Some points, one per row:
[ 85  10  29  12  20  42  21 -21 -35  11  26  23  25 -12   7   7 -19   9  22 -34 -45 -17  19  18 -48  -2  52   8  67  27 -27  31]
[-41 -31  77 -32  23  17 -10  53 -13  50  -3  24  35  43  20  24   2 -68   6  48 -19  54  16  24  57  54  19  28  -1  -2  61  -2]
[ 27  27  41   2  29  53  22 -16  30  -6   7 -67  28 -19  -8  16 -68  23 -46 -10  23  59 -49  31 -56 -15 -40   5 -23 -37  -3 -10]
[ -1 -11 -26 -34 -36   4  56 -75  42  10 -28   0 -32 -46 -18 -10   0  37  39 -40  29 -19  62 -36 -17 -19 -26 -35 -18 -26 -48 -16]
[  5   7  67  45  45  36  45   1 -19 -53  11 -17  57  32  74 -14 -12  20 -17  43  -6  76 -26   3 -32  49 -26  56 -19 -18  -8  35]
[-91  70 -22 -18  30  32   3  71 -47  49   1  -1  -8  19  32  -2  21  58  46 -13 -17 -25 -12   0 -66  22  85  70  69  58  31  15]
[ 54 -38 -33 -25 -29 -13 -55 -44 -51 -14  -4  31 -45  40 -22  48   0 -25 -49 -30  -4 -37   2  11 -72  15  39  -7  53  65   7  -6]
[-99  21 -71 -34 -45 -41  28  42  36  45 -36  -9 -13 -56 -21   2 -49   7  -9  16 -42 -22  -7 -40 -43  38 -84 -50 -26 -37 -33 -47]
[-61  28 -54 -29 -95 -35  -4  36 -62 -16 -40 -35 -38 -74 -38  41  37  98  48 -18  21 -15   3 -38 -10 -39 -25 -52  -9 -45  -7 -53]
[-31 -36   2  -9  -9   2 -15  -1   0 -24  -6  11   9 121 -33  18 -39  62  41  52 -43  19  18  -3 -20  44 -13  10 -20 -11 -66  -1]
[-36  40   0  18  -8 -24 -28 -44  38 -38 -19 -16  75  29  29  14  42 -30 -56   6 -17 -14  60  48  36   6 -22  -5 -17 -15  -2  -4]
[  50  -68   13    5  -16  -26  -63 -126   54   -5  -14   17    4   26  -11   11  -15  -30  -24  -21  -30   19  -49    2  -65  -15  -33   19  -15  -15   -3  -62]
[-49 -10 -16 -32 -39 -26 -13 -23  -3  -3 -34 -14 -37  55 -18  34  25  43  12 -30 -17   8 -69 -12 -30 -25   0 -17 -17 -28   1 -31]
[-12   4 -50 -32 -44 -75  15 -16  89 -44 -27   9 -27 -79 -18  31 -34   8 -82 -38 -40 -14  10 -47   1 -36 -27 -39 -25 -53  -1 -25]
[ -46  -39  -46   -9  -32  -26    7  -17  -16  -31  -18   13  -20 -108    6   -5   38   54  -39  -22  -30  -42   46  -38  -10  -47  -30  -31  -23  -11    9  -36]
[-10  -3  21  19  -7  30  67  -9  24  52  -1  -1  25 -52  -6   3  12  39  22 -15  50  20  11  25  44  -7   1  22 -27   3  17  13]
[ -2 -44 -29 -37   5 -36  38  46  32  18 -13 -50   9 -78  21 -32 -53   0 -31  33 -65 -43  37 -36  62  33 -24 -84 -23 -13   6  -8]
[-48 -52 -53 -70 -54 -11   4  62   2   7 -49 -16 -56 -22 -71  63 -26   6 -39  -4 -47 -31  69 -63   9  14 -25 -29 -36 -17 -25 -44]
[ 42 -20  17  30  46  -7  20   0  -6  77  21   6  76  11   0 -18  -2  30 -45   3 -13  21  45  57  79 -21  -3  29 -10   0 -71  37]
[-56  27  -1  -7 -17 -21  -5 -12 -17 -10  -2  15   0 -10  -1 -23  15   2  66 -39   2 -33  11 -23 -28 -16 -21 -16 -48  -8 -35 -29]
[ 18 -32 -30 -20 -25 -26  22 -47   6  34 -38 -48 -33 -44   8 -26 -31  44   1 -49 -30 -17 -22 -19 -15  -6 -40 -27 -11 -20  62 -14]
[-59 -73 -42 -35 -68 -40  11 -53 -17  15 -60  -7 -32  11 -68  31   4 -53 -30 -37 -85 -11  47 -57  76 -44 -12 -46 -28 -51  53 -48]
[ 15 -22 -23  28 -41 -45  56 -36 108  20 -16  -5 -35 -35 -32  -2   8  15  -2 -15  19  -4 -36 -24   4 -15 -41  -6 -27  40  18 -45]
[-36 -51 -62 -28 -43 -27 -22 -58  -7 -69 -55  36 -37  43 -40  37 -92  -3 -47  -3  10 -28 -37   1 -27  -1 -15 -26  -3   4  66 -21]
[   2  -82  -11    2    7   26  -13   59   51   27   24  -13   19  -38  -26   -4  -14  -13 -127  -11   33   -5  -37    4   21  -29   53   20   24   32  -26    4]
[-55 -51  55  31   6  10  66  15   5 -15  25   2  -6   8   4   0  16  42  58   1  16   3  49   2  18  -6   3 -35  19  27 -31  11]
[ -44   43  -56  -41  -31  -30   -9   30   18   -9  -34   -4  -43   27  -34   59   -8 -105  -31   -5  -18  -22  -71  -43   66  -16  -16  -37  -39  -16   -2  -32]
[-22  14 -22   4  -7 -19  28 -47 -32  -5 -18  12 -10   1  57 -17  45 -26  30  72  31  19 -73 -20 -41   8  16 -14  18   1  11  -6]
[ -1 -12 -26  -7 -15   1  20 -28 -16  18 -23  33 -43  52 -45 -68  37  20  15 -29 -56 -47   5 -73 -22 -18 -47 -56 -49 -76 -47  -1]
[ 73 -12 -10 -14 -15 -34  24 -15  18  45 -14  35 -14  21  29 -31 -21   1  86 -34  49 -23  -3 -31  -8 -11 -35 -41 -27 -46  29  -6]
[-18  50  19  -6 -17 -25 -12  28  -5  72  -1  39 -19 -32   2  11  39 -15 -53 -26   0   0  -1 -14 -31 -50   5   1 -15   8   9 -18]
[-18  49  -9 -26  20  24 -39   5   3 -68  -8   9  46  76 -17  56  22 -23  79 100  49  51 -87  43 -59  66  27  41  15  23 -66   2]
[-71 -11   7 -40  -6   6 -60  35 -13   8 -27 -19  -7 -18 -27  16  25  33 -16  -9 -13  50 -51  -5 -36 -18 -17   7   3 -43  10  -7]
[ 24 -25 -16 -16 -22 -34 -32  23 -44  24  10  11   0 -22  -6  12 -33  32 -60  -9  62   6  -7  -4 -50   4  -3  -5 -49  -9  10 -10]
[ 16  -2  31  -3  50  28  -3 -64  -3 -49  41  15  90  59   3  22  11   6 -26 127 -75  37 -67  97 -75 127  41  34  40  57 -25   6]
[ 34  86   1 -13  21   1  42 -21  -7 -50   9 -17  -1  -4  14  52 -12 -55  -4   2 -88 -13 -88   7  69  18  11   9  43  48 -15  20]
[ 32 -32 -34 -18 -21   6  18  15  63  -4 -21  14 -34   2  -9 -60   9  69  53 -19  -5 -37  -7 -39  21 -19 -32 -30 -23 -12  43   2]
[-60 -60  77 -17  27 127  37 -26  -9   8  42  16  48  44  -8  92 -61 -51 -46 -17  35  86  35  89  54 -16 122 111 118 113  -7  16]
[ 14 -26 -43 -47 -33 -20  44   4  15 -47 -38 -37 -22  -9 -24   1 -24 -40  32 -46 -23 -33  17 -35 -41  16  -3 -41 -22 -18  46 -29]
[-38   5 -34 -23 -33 -27 -47  35  11 -65 -24  43 -48  -1 -26  16   2  27 -49 -16 -10 -28 -24 -29 -27 -19  25 -44   3  23 -19 -13]
[ 17  24  47  38  24  59  13  18  -1   9  71 -58  97 -15  61  -5 -37  71  76  36  -8  49   5  84 -41  33  81  48  54  54  39  59]
[-69  50  -7  19  11 -14  29   1   4 -46  -1 -50  -4  29  69 -26  57  48   2  11 -36  16 -35  -3   4  38  13 -32  -7 -34  34  11]
[ -6  -8   7 -51   5  30  69  -6  47  46 -47  19 -11   7 -29  86  50  58 -25 -40  -7  69 -18  28  -7 -14 -36  28 -47 -31  68 -30]
[ 19 -14 -29   8 -37 -36 -82 -35  26  63 -18  22 -13  11  -1   1 -46  49 -50  20 -12 -33 -13 -31  15   9 -20 -14 -31  -8 -15 -29]
[ 82  -4  47  31  34  18 -23  44 -66  58  34  82  -2 -71  71 -29 -45   3 -60  28 -31 -10  37  10  61  69  55  14  15  46  53  48]
[ 18 -14  31 -29  17  49  19  15   7  79 -46 -10  58  32 -13  56   0  65  38 -19 -13  65  10  -9  14 -12 -24  35 -27 -31 -40 -37]
[-14  28 -48 -49 -49 -44 -51 -31   8   6 -83  -4 -59  25 -37 -14 -19 -37  14 -38  24 -36  52 -28  37 -43 -70 -44 -38 -35   7 -47]
[  9  61  17   5  21  51 -78 -22  19 -21  21  18   4 -17  39 -29  33 -41  26  38 -10  37 -37  14 -36  54  -8  34  -7  15 -83  13]
[ 61  61  19  34  37   5 -56 -32   4  28  18   7  30 -65  29  30 -21  -8 -24  48  21   8  53  39  61  86  80  43  87  76  26  38]
[-50 -14 -33 -39  29  -6 -64  15 -70 -60 -12 -54   3   4 -11   7 -83  22  -5 110  48 -24  63 -13  19 106  12  17  21  -6 -62 -23]
[-34  57 -71  -3 -37 -45  19  36 -55  32 -33  44 -16  47 -12   9  -5 -17 -10  -4  12 -37   5 -37 -46 -11  -4 -55 -19 -38  -8 -28]
[ 21 -79  27   7  -4   9  65  14  65   8 -12  -4  -3  28   6   5  30  19 -49 -17 -18  50 -32   8  44 -16 -29   6 -28 -29  24 -15]
[  46   -8  -29    3  -23  -39    0   32 -102  -14  -23  -34  -46    7   42  -32   65  -41   -1  -18  -59  -45  -69  -69  -25   48  -62  -37  -24  -23  -62   38]
[  5 -21  23  -7  23  83 -29  38 -39 -68  20 -14  56 -11  19  34 -42 -41  28  47  14  46 -41  57 -21  18  84  63  88 103 -23  41]
[ 59 -25  80  99 112 126 -69   1  20   0 123 101  86 -43 127 -45 -31  13 -36  77 -68  33 -17  91  37  60 102  76 127 123   1 127]
[-63  -9 -45   1 -36 -43 -53  -1 -43 -38 -23 -34 -76  29 -25 -13 -55   3 -48 -44  13 -68  18 -74 -57 -10 -35 -31 -46 -28  28 -24]
[ 54  -2  31  -9  -5  31   1 -34 -14 -35   1  70  76  17   0  34   8 -39  13 -30  21  54  22  42  32 -23  21  16  17  19  67  -1]
[-50 -49  99 127  89  79 -20 -27  10 -24 127  24  73  37 111 -40  16 -25 -36  29 -42  17   5  52 -14  47  14  28  19  39  -9 106]
[-17 -93 -25  24   4 -65 -16   7 -74 -44 -33  68 -30 -15  23 -20  12 -28 -25  73  57 -45  51 -44  71  71 -32 -16  -5 -31  34 -15]
[-39 -52  22  67  44  10 -19  -1   6 -17  35 -21  59  41  27 -55  22  48   2 -16 -29   3   0  31  57  14  50   0  30  -6 -64  50]
[  5  67 -15  22  -7   6 -17  68 -22  72  13 -29   1  -3   1   8 -54 -82   2   4  12 -18  -8 -16  -2 -13  97  11  50  66  58  22]
[ 17 -42 -10   8   4 -26 -36 -73  42 -41   2  34  27 -37  11 -50  36  -9 -23   6  84 -19 -23  22  35 -11 -26 -18 -30 -27 -12  -8]
[   6   47   -3   17   12  -27 -108   56  -18   13   15    4   11   76   40  -59   -3   45   21   15  -42  -18   46  -15  -40   -1  -34  -16  -23  -50  -26  -45]
[-44 -35   4 -23 -23 -18  14  41  19 -54 -12  42 -12  17  20  -4  16  69  48 -30 -13  23  31   5  20 -30 -51 -25 -32 -17 -12 -15]
[  48   56  100   84   44  -20  -44  -67    2    8   61  -12   34   31   -6  -27   38  -27  -23   12  -12   59 -127   38   40  -25  -19   97  -46  -29   49   59]
[-12  11 -21  36 -13  -7  -3  51 -21   0 -20  27  -9 -28 -37 -15   4  44 -18 -61 -37  -5  43  -5 -43 -28   5 -25 -11  27  -3  11]
[ 25  16 -29 -28 -67 -25  15  13  14 -68 -47 -39 -36  -6 -20  25 -14  -2  55 -24  -3 -32 -13 -23 -33 -42 -41 -39 -18 -47  83 -26]
[  19  -26   -4  -26  -10   56  -26   22  -31 -103   28    3  -25  -61  -32   61  -93  -16   22  -28   -9   27  -28   23   35  -35   41   41   33   53  -28   12]
[ 14  32  82 109  93  54 -25 -52  79   3 109  55  49   1 127 -56 -18  11  66  15   8   8  33  51  10  36  43  12  43  36  -4  88]
[ -48   44   31   24   27    2   64  -72   51   19    4  -58   51   24   82  -21   18   17  -15   85  -32   25   10   49 -103   94    6   31    3    3  -82   17]
[ -18  -17  -33  -26  -15  -31  -58  -35   34  -19  -27  -49  -30  -17   -9  -25  -46  -32  -12   66   37  -20  -27  -44  -37   41  -24  -39  -15  -39 -105  -25]
[ -6 -37 -39 -14 -57 -15 -67  47  76 -14 -20  19 -27  84 -57 -32  28  -8 -11 -63  -3 -47  19 -26  10 -85  60 -13  10  14  22 -23]
[ 92 -83 -31  -3  -2 -19 -32  41 -57 -54  16  51 -39  18 -14 -36  25 -62 -38  -3  -4 -61 -11 -20  24 -19   7   0  -6  -7  72  22]
[  4  36  67  61  33  86  10 -43  21 -22  87 -65  38 -19  35  19   7 -49  80   1 -29   4 -92  84  22  20 127 113 122 127 -67 111]
[-83  -1 -46 -19 -22 -37 -32  28   4 -46 -36  35 -52 113 -32  33  33  29  77 -40 -20 -71  74 -19  73 -25   1 -16 -13 -20 -31 -56]
[ 33  17   2 -71 -17  36  -4  58  15 -42 -32   4  -6   3 -38 103 -16  96  10 -29 -21  22 -23   1  -8 -38 -28  19 -22   1 -57 -36]
[ 46  -2 -22  47  13 -21 -25 -57  -3  99  53  56   0  20  -6 -54 -38  24 -43 -28 -16 -21 -23   5 -26 -13 -38 -53 -28 -54 -30  32]
[-29  12  19  33  52 -32 -47  37  21  -2  55 -21  23  -5  16 -28   7  22 -52 -12 -34 -13 -33 -10 -62 -18 -29 -14 -14 -18  13  21]
Here are 12 more points, each followed by its number:
[-16  54 -26  -5 -28 -29  59  47  10  42 -38 -29 -34  15 -31 -19  14 -63  12 -30 -12 -51 -49 -53 -18 -20 -67 -99 -58 -46  61 -49] 0
[ 10  -7 -35 -40 -39   0 -67  30 -53 -48 -37 -13 -56  14 -16  26 -36 -17 -26 -18 -58 -23 -58 -10   3 -12 -29 -31 -41 -38  23 -37] 1
[ -70   -5   34   -1    4   49   50  -72   10   -1    9  -25   66  -77   17   18   35   23  -94   -2 -108   39    7   72  -17   -5   37   42   63   51    7   14] 2
[ 13  -8  55 -11   8  66  91 -10 -26 -28 -28 -68  31 -70  12  42 -40  44  24   3  -6  83  65  95  13  19  24  80 -11 -18  36 -11] 3
[ -7   5  -6 -29 -32 -26  30 -43 104  -2 -36   3  18  13 -38  62 -81   5  -2 -26  66  22 -37  11  18 -29  41  -3 -26 -33 -17 -49] 4
[ 27  -5  20  25   2 -21  18 -10  51   6  15   4  -7 -21  31 -42 -32   5 -38 -32 -10 -40  72 -23  30   0  15 -24 -15   5  69  -5] 5
[ 20   6 -11 -27 -25 -31 -24  15   9  37  -5  41  11   2 -17  33 -47 -26   0 -20 -43   6 -21   6   6 -26 -17  20 -17 -18 -10 -18] 6
[-51 -27  10  13 -25  20  22 -57  -7  13  43  14 -14  80  28 -54   6 -21  27   0  -2 -40 -40 -26   0  -6  42  -5  30  30 -60  25] 7
[-42 -82 -21  -7  -2 -24 -66  18 -23 -20 -25   0  -4  20 -18   2  72  34 -40  41 -17 -33  66   1  47  46 -23 -46 -33 -30  54 -21] 8
[ 21 -44  -4  -7  59  71   1   7  -8  72  50  24  59   8  27  29 -23  15 -27 117  49  30  23  80  66 127 117  81 127 118  -3  51] 9
[ -7 -37  24   7  -3   5   4  24  18 -49   0  -5  32  17 -27  30 -12  -4 -52 -42  11  22 -15 -19 -25 -33  10  27   6  -7 -10  -2] 10
[ 34  11 -10 -13 -22 -18  -8  -9  20  79 -10  -8 -26   7 -20  27  32  58 -37 -16   7 -21 -19  -8  37 -31  14   4   0  21 -21  -6] 11
Which three of these numbered points are nearest to each point below, looking only along the 7 directions in which the first points spread most? Their numbers follow each, nearest first.
[-57 -58  -9 -21   0 -60  16 -46   4   2 -35  50   0  36 -13   8  29   5 -16  84  -1   3  60 -13  27  72 -37   1 -36 -10  21 -18] > 8 10 6
[ 14  31  -1   6  17  -3  31  20 -14 -24  19  32  -6 -42 -53 -42 -20  73 -51 -34  22 -26   3 -26 -26 -50  19  -8  -1  -4  43  17] > 11 5 6
[ -1 -79 -19   3 -82 -17 -12 -25 -47  -5 -25  38 -13  51  35 -17  51  -3   6  25 -14  -5   9 -18  40  31   3 -30 -24  -8  33 -24] > 8 6 7
[  8 -32 -23   0   0 -35 -35 -64   8 -18  -6 -42  -4  -9 -11 -21 -49 -62 -51 -30 -40 -16  15   0 -14 -28  20 -22   1   2  48 -45] > 6 1 11
[ 29  90  -3 -15  -6 -53  48  13 -13 -69 -22  47 -27   5   8   4   3  38 -51  39  76 -18  -8 -13  16  44 -39 -18  -6 -19 -17 -19] > 6 1 11
[  48   27  -22   -9  -16  -24  -43  -11   36   45  -14   20  -22 -107  -28   11  -27   23   11  -42  -11  -14  -47  -40   50  -36    7  -28    7   -2  -53  -20] > 11 6 5
[ 53 -38  12 -19  -9  50 -55  47  12  22 -31 -21  30  64 -15  78  80  28   0 -28  94  58   6  34 -10 -24   0  21 -10  -1   2 -42] > 10 4 6
[ 16 -14 -27 -41 -41  -7 -37   2  90  -2 -35 -45   9  22 -49  77 -32  32  -8 -58  39   1 -40 -16   9 -54 -26 -14 -36 -27  35 -30] > 4 6 11
[ -5  12 -55 -10 -46 -52 -14 -36 -55 -37 -36 -27 -39  -8 -22  19 -50 -36  -7  -5 -39 -34 -39 -42  32 -21 -32 -22  -8 -19 -28 -43] > 1 6 0
[-50  16  30  52  52  63 -53 -78 -51 -65  72  43   8  34 -14 -80  -4  12  -8 -19 -28 -30  37   0 -16 -18  -1   0  16  24  72  73] > 7 5 10
[-35 -30 -19 -25 -16 -22  10  69 -39  35  -7  47   4 -36 -23  32  20  18   4 -11  76 -23  42 -17   5  11 -10  -8 -17 -61 -83  -7] > 8 11 6
[ 40  13   4 -14 -10 -30 -34  91   5  54 -22  16 -24 -14 -14 -11 -50 -26 -27  72  10  -2 -67 -32  46  34 -18 -24 -31 -18 -53 -28] > 6 1 11
[  45   80  -59  -60  -55  -26   23   16  -28  -35  -36 -102  -81  -30  -30   22   20   89   16  -37  -27  -47   -7  -52   34  -48  -36  -41  -16  -29   26  -47] > 0 1 11
[ -15    3  -46   -8   11  -44   29   15  -21  -34  -14  -45  -25   12    8  -19    9   33 -108   95   29  -58   13  -47  -44   92  -29  -43  -17  -21  -17    2] > 8 1 6
[ 27 -69 -23  42  12  -1 -60   3 -80  64  20 -38  16 -22 -14 -38  -7  39  -4 -28 -38 -40  73   0  10 -14   5 -30  20  22  16  45] > 5 11 7
[-15 -36 -54 -31 -25 -25  51  12 -30  28 -20 -75 -67  25 -41  42  30  -2 -18 -24  30 -31   2   3 -35 -43   5 -16   9  22 -25 -23] > 6 1 11
[-17 -43  22  40  21  33 -15  17   9 -33  26   8  12  34  45 -59 -15  25  29  50  59 -23 -10  14  17  47  52  16  76  66   0  27] > 7 10 2
[-11  38  56 -20  26  56  41 -18 -56  36 -43 -17  75   2  24  29 -21  -4  15   2  18  69  70  43  -6   7   4  50 -16  -4  18 -18] > 3 2 10
[  75    5  112   67   85   65   30   -4    8   44   32   13  109   -7   67  -21   80  -10  -15   30 -116  104  -41   85   28   37    7   83  -29    1   10   57] > 2 3 7
[ 72 -88  54 -35  15  68  13  21  18  62 -33  15  34 -37 -17  27  -2  45 -47 -24  51  69  60  40  96 -31 -35  60  -5  -7  -8 -33] > 3 2 10
[ 65 -51  -4 -43 -27 -41  42   9 -84   9 -44  21 -81 -44  -5  35  41  26   4 -30 -38 -37 -54 -65 -67 -33 -22 -50 -26 -58 -29 -44] > 0 1 6
[-80  11 -40 -35   6 -32  11  51  -7 -21  14 -57 -28  -5 -32   3 -25  60 -17  46  21 -42  36 -41 -38  51 -24 -22 -22 -14  23 -39] > 8 1 6
[ 55 -46 -33  13   5 -28 -29  32   9   7 -11 -26  -1  15   6  -7 -17  27 -52   7  12 -34 -39  -6   2  25   8 -31   2   1 -13  -4] > 6 11 10
[ 36   4 -18 -23 -56 -47  46  -7  26  -8 -35  41 -50 -27 -47 -45  69 -31 -22 -44  31 -46 -29 -66  46 -36 -59 -55 -32 -49  41 -43] > 0 1 11
[ 40  48  20 -30 -13  64   7 -83 -26   2 -19  64  11 -29 -25  71  45  -5  -5  -7  -3  54 -16  31  87 -35  28  53  -9   1  19 -19] > 10 4 6
[-71 -21 -45 -46 -14 -38  50 -53 -49  -2 -94  17 -46 -11 -23   1 -47  34 -52  44  -5 -47  -1 -57  25  10 -51 -50 -60 -45 -39 -66] > 8 1 0
[ 53 -17 -16 -47 -10 -27 111  50  60  49 -23 -32 -36 -48   6  58  26 -96 -14  45  74  41 -12 -11  24  57 -17  32 -24  -9  52 -43] > 4 6 10
[-46 -50  -5 -30 -26 -21  26  37  -1  42 -31 -73 -44  54  -2  18  30 -12 -48 -39  13   5  56 -12  30 -15 -13  -2 -27  -6 -59 -31] > 8 6 11
[ 17  23 127  12  84 118  40 -61   0 -34  72  26  78   0  47  40  87 -40 -17  32  -2 127   8 127  -3  55 127 127 127 127   5  75] > 9 2 3
Now 12 new points, numbered from 0 again:
[ 19  79 -18 -32 -28 -25  40  52  33   9 -31 -14 -31 -18 -39  11  82  16 -39 -65 -61  25  77  -3   8 -54 -70 -18 -65 -41  43 -48] 0
[  5  80  16 -37 -19   3  -5 -27 -18  46 -15  53   0 -32 -56  42  51  23  56 -21  23  26 -61  17 -99  -4   5  17 -14  19 -22 -33] 1
[-19  18   4 -32 -43  -8 -41 -42 -12  11 -13 -51 -26  -6 -58  46 -72  14 -30   6  55  -6 -23  -6 -25  42  -2   7  15  23 -62 -21] 2
[ -30   35   75   61   54   46   -7    7   61  -23   70 -121   31  -17    4  -17   53    4  -55   -1    9   50   29   21  -66   -3   16   30   17   16  -29   64] 3
[ 18 -27   8  48  53 -12  12  -8 -24  40  61 -32  28  10  33 -34 -52 -41 -59 -26  -3   9 -17 -25  16   4  -4   3  36   6  55  73] 4
[-17  16 107 127 126  38 -27 -46  93  80 127 -42  78 -27  88 -63  -3 -21  22  34  14  23   5  91  -5  37   8  20   7   8  24 102] 5
[-58 -20  23  59  29 -26 -16  20  22  10   8 -36  -4  31  42 -50  -1 -24  44  18  13   9  12 -29  30  15 -42   5 -19 -28 -37   9] 6
[ 44 -44 -16 -52   4 -12 -63  22 -41 -16  -9  -5 -33 -31 -38  47  17 -28  36  29  43   1 -52  -5 -24  48  46  14   1  35 -67 -34] 7
[   6    0  -43    7  -11  -47   15   -2   55  -24  -18  -45  -15 -105  -31  -15   -5  -40  -33  -30   34  -54  -66   -5  -30  -49   33   -2    2   16   53    7] 8
[-22  73  10 -32 -25 -29  72 -87 -54  35   8 -71  -9 -52  -9  38 -18 -12  23   8 -37 -10  25 -22   5  13  -3 -19  26  31 -27  -6] 9
[ 32 -67 -46 -30 -52 -34  12  65 -27   5 -24  60 -34  17 -11  -1 -33 -38   2  -8   9  -8  70 -58  16   4 -23 -26 -32 -30  11 -35] 10
[-31 -33  83 -11  11  59 -28  30 -51  17 -14  41  65  94 -14  45 -43 -26  51 -36 -28 127   6  76   7 -20   3  87  13  28  42 -69] 11
Which three of these numbered points are nearest to each point below, looking only along the 7 directions in which the first points spread most? Their numbers follow each, nearest first.
[ 23  36  -4 -10 -12  -5  17 -54  22 -19  -9  28 -17   1  -5  36  29 -81  43  14 -37 -14 -22  -8   3  -1  35   5  61  18 -58  10] > 7 1 2
[ 16 -14 -60 -31 -37 -54  29 -25  36 -18 -54  51 -57 -13 -29  53 -30 -18   8 -42  26 -42  50 -59  36 -20 -35 -43 -27 -59 -26 -49] > 10 0 2
[-36  15  98 127 127  65  50  34 -51   0 127  39 100  18 127 -55 -56  -9  -7  73 -44  50 -96 110   8  66  19  39  11  17  12 127] > 5 3 4
[ -29 -125  100    1   40   81  -17   74   -1  -18   37  -34   68  -29   27   60   38  -75   28    2    5   96   29   73   -7  -26   18  106    5   22   28    9] > 11 3 4
[-27 -19 -18 -21 -20 -58  72  -2  -7  31 -38 -39 -28  50 -17  -8   3 -66 -47 -27 -36  -6 -22 -47 -80 -86 -58 -25 -44 -53  47 -32] > 0 8 10
[ -8   2  41  25  71  67  10  22 -23 -34  22  26  53  27  56  22 -58  24  11  95  38  47 -23  25 -46 104  38  49  35  20 -12  21] > 3 7 6
[ 45 -24  70 115  84  27  14  -2  39   0 104  92  71  57  79 -69  11  33 -12  38 -72  24   0  92 -11  26  -6  21   4  17 -35 102] > 5 3 4
[-45   5  -3  18  25   0 -33 -19  45 -23  23  20   3  -4  10 -76  89  -4  63 -14  20 -73  11 -15 -79 -12 -15 -25 -20 -25  11  15] > 6 1 9
[-78  92 -29 -18 -27 -21  63   1 -45 -38 -14  32 -35 -51 -10  10 -63  55  28  24 -17 -42  10 -27 -14  17   8 -22  -1  23 -45  -1] > 9 2 7
[ 10  -9  -3  32  15 -17  32  55 -48 -28  -3 -28   4 -37  41 -12  21  21  -6  18  -3 -15 -38  -2   7  17  12  16  12  15 -22  13] > 9 6 4
[ -3 -17  51  92  71  13  24 -35 -41 111  82  -9  51 -28  30 -68 -77 -44 -16  -3  46  20 -17   4  46  30  32  14 -28  16 -24  81] > 4 3 5
[ 44  23  21  80  75  21 -10 -73  -5   8  40 -35  48 -21  40 -56  -8 -53 -31  18 -38 -20 -36  34  18   5 -25 -12 -40 -17  61  47] > 4 3 6
[   1   50   17   24  -13   43  -27   27   30    5   16 -105    2   32  -28  -36  127    3  -30  -35   65    5  -67   -7   -8  -24   66   18   43   40  -51   51] > 1 3 9
[ 90  22 -34 -45 -26 -32 106  25 -61  62 -26 -14 -42 -48 -24   3 -35 -35 -12 -24  -6 -19  -5 -57  -8 -15 -48 -46 -34 -39  88 -43] > 8 0 9
[ 19 -69 -41 -17  16 -21  29  68 -29 -37 -21   4 -34  43  -9  -2  13 -35  -1  49   7 -24  -3 -26 -64  66  20 -16  -5 -12  -1  -4] > 7 2 6
[-46  19 -10 -26 -35   5  64 -18 -15  70 -19  -2 -18  36  -2  41 -72   0  -7  -1  92   3  38  -3 -59 -27 -70 -13 -24 -19 -52   4] > 9 2 0
[-54  -9  45  69  42  30  -8  48 -84   2  53  19  35  72   3 -83 -26 126 -39  -5  99   9 107  39  86   1 -12  -5  -4  32 -13  58] > 6 4 3
[ 86  42  27 -23  -7  16 -27  38 -33  34 -13  19   8 -44   9  29  22 -54 -60 -29 -43  26   5  22 -31 -55   5  33   9   9 -22 -13] > 8 4 9
[ -3  -8   7 -24  30  73  -5 -14  -2  18  10  41  34   8   2  43  31 -18  22 -72  93  54   2  43   7 -27  42  72  71  49  -4  13] > 11 3 4
[ 68  -7 -15 -16 -15   6 -94   0 -16  35 -11 -51 -23   1 -33  32  42 -17 -16 -19  40  -7 -35  33  -6  -1  42  10  31  40  -2  -8] > 7 8 2
[  3 111  37 -40  30  54  -4 -22  -8  -3 -13 -78  24  54 -22  26  -8   9 127 -11 -20  72  24  15  -8 -24 -20  60 -19 -13   7   5] > 1 3 11
[-12  43  -5 -16   7  59  12  23  82 -52  16  79 -17 -26 -17  35  21 -59   4  -2 -30  -1 -52  54 -25  14  71  84  88  92 -47  22] > 7 11 3
[-10  15   0 -39  -9  -8  15 -40 -26  90 -17  19  -7 -25  -6  30 -56 -57  94 -17 -30 -14   9  -8   2  17  34  -4   0  38  51 -37] > 9 8 7
[ 68  47   6 -32  27  28 -39  26 -27  44  22  -5  29 -10 -14  45  21  -1  46  92  45  -3 -66  15  28  65 122  32  79  65 -48  25] > 7 3 9
[ 63   4 117 127 127 127 -34  -2  76 -70 127 -58  97 -66  35 -75  44 -35 -24  -1  15   5 -17  83  27  14 126  75 125 113   7 127] > 5 3 4
[ 32  22 -10  -4  -8   7  39 -35 -26 -39 -10 -19 -18  24 -32  12  64 -51  -3 -33 -10  14  -2  -1 -18 -38   0  46  14  19  14 -17] > 1 7 8
[ 72  44 -53 -48 -70 -43  45  93  23  15 -56  10 -36   4 -52  49   8   7 -12 -42  -6 -44  -9 -71   1 -59 -21 -17 -26 -27  46 -31] > 0 8 10
[ -1  12 -51 -17 -46 -28 -84 -36 -23  -8 -35 -50 -46  17 -68 -38 -52 -37  37 -53  72 -63 -48 -59 -50 -52 -26 -51 -34 -46 103 -35] > 8 10 0
[ 16  50  62 -26  19  87 -38  67 103  29 -21  66  30 -17 -14  80 -12 -95 -21 -18  14  53 -17  42  -7 -27  40  61  61  53  21  -9] > 11 7 3
